[[-35 -17  -4 -16  10  37 -10 -23 -36]
 [ 35 -21  64  20 -11 -12  53  15 -14]
 [-11  62 -34  38  23 -56  33  50  18]
 [ 41  31 -17  15  -4  -8  13   7   6]
 [-63 -31   1  12  17 -19 -29  45 -38]]
:
[[-11  62 -34  38  23 -56  33  50  18]
 [ 41  31 -17  15  -4  -8  13   7   6]
 [-35 -17  -4 -16  10  37 -10 -23 -36]
 [ 35 -21  64  20 -11 -12  53  15 -14]
 [-63 -31   1  12  17 -19 -29  45 -38]]

[[-15   6  46 -16   0   7  43 -31   9]
 [-29 -19  48 -36 -33 -25  39 -12 -43]
 [ 38  22  -2  17  10  -3  13  48 -29]
 [-19 -44  21 -53 -56  -1  18   3 -41]]
:
[[ 38  22  -2  17  10  -3  13  48 -29]
 [-15   6  46 -16   0   7  43 -31   9]
 [-29 -19  48 -36 -33 -25  39 -12 -43]
 [-19 -44  21 -53 -56  -1  18   3 -41]]

[[-27 -12 -26 -12  17  19 -12  -7  13]
 [-44   9 -32  -6  21 -69 -29  27   2]
 [-35  -3 -60 -15   4 -72 -19  10  -1]
 [-56 -44  -1 -15 -14  41 -22   9 -20]]
:
[[-44   9 -32  -6  21 -69 -29  27   2]
 [-35  -3 -60 -15   4 -72 -19  10  -1]
 [-27 -12 -26 -12  17  19 -12  -7  13]
 [-56 -44  -1 -15 -14  41 -22   9 -20]]

[[ 48  36  36 -75]
 [ 50  28  28 -76]
 [ 50  16  16 -75]
 [ 39  54  54 -72]
 [ 50   0   0 -73]
 [ 44  45  45 -75]
 [ 50   5   5 -75]
 [ 50  22  22 -76]
 [ 50  10  10 -75]]
:
[[ 39  54  54 -72]
 [ 44  45  45 -75]
 [ 48  36  36 -75]
 [ 50  28  28 -76]
 [ 50  22  22 -76]
 [ 50  16  16 -75]
 [ 50  10  10 -75]
 [ 50   5   5 -75]
 [ 50   0   0 -73]]

[[ 49  34   5  48 -51 -14]
 [-32  10  34 -35  28 -63]
 [-26  -3   4  -3 -22  -9]
 [ 19   9  -6 -14  26  12]
 [ 29  29  16  54 -34  -7]
 [ 19 -24  10  17  -1 -40]
 [-11 -10  14  -5 -46  75]
 [-47  -4   0  12 -22  57]
 [ 26 -23  -3  32   9 -26]
 [ 10  18 -16  -5 -18 -39]
 [-29  23   0  18 -35 -29]]
:
[[ 49  34   5  48 -51 -14]
 [ 29  29  16  54 -34  -7]
 [-29  23   0  18 -35 -29]
 [ 10  18 -16  -5 -18 -39]
 [-32  10  34 -35  28 -63]
 [ 19   9  -6 -14  26  12]
 [-26  -3   4  -3 -22  -9]
 [-47  -4   0  12 -22  57]
 [-11 -10  14  -5 -46  75]
 [ 26 -23  -3  32   9 -26]
 [ 19 -24  10  17  -1 -40]]

[[ 15 -16  42   8 -31 -28 -20  10  43   0  33 -25 -20 -12]
 [ 54  42 -12  20 -22  20  72 -18  15  10  -2   8  11  12]
 [ -8  72  -7 -15 -29   1  10 -18   1   5  -7  48  -9   0]
 [ -1 -14 -61  11  21   3 -64 -23  19 -39 -56  -7 -29  21]]
:
[[ -8  72  -7 -15 -29   1  10 -18   1   5  -7  48  -9   0]
 [ 54  42 -12  20 -22  20  72 -18  15  10  -2   8  11  12]
 [ -1 -14 -61  11  21   3 -64 -23  19 -39 -56  -7 -29  21]
 [ 15 -16  42   8 -31 -28 -20  10  43   0  33 -25 -20 -12]]

[[ 40 -29   3  -8 -20  23 -22]
 [ 49  11  43   6 -43   5  15]
 [-46 -39 -51   7  60 -14 -26]
 [-51 -33 -42   2  32  -7  -2]
 [ 35   1  40  30 -35  -7   4]
 [ 20 -15 -36  20 -27  28  -8]
 [ 33   9  40  28 -25   0   4]
 [ 34  32  31   0 -20   4  -1]]
:
[[ 34  32  31   0 -20   4  -1]
 [ 49  11  43   6 -43   5  15]
 [ 33   9  40  28 -25   0   4]
 [ 35   1  40  30 -35  -7   4]
 [ 20 -15 -36  20 -27  28  -8]
 [ 40 -29   3  -8 -20  23 -22]
 [-51 -33 -42   2  32  -7  -2]
 [-46 -39 -51   7  60 -14 -26]]

[[ 77 -34 -29  11 -53   0   4 -35   5  36  51  62 -12 -11 -17 -49]
 [  0  -7  -4 -11 -49  39   3   4  46   2  13   0 -23 -14  34 -45]]
:
[[  0  -7  -4 -11 -49  39   3   4  46   2  13   0 -23 -14  34 -45]
 [ 77 -34 -29  11 -53   0   4 -35   5  36  51  62 -12 -11 -17 -49]]

[[ 16  59]
 [-53 -23]
 [-60  35]
 [ 26  50]]
:
[[ 16  59]
 [ 26  50]
 [-60  35]
 [-53 -23]]
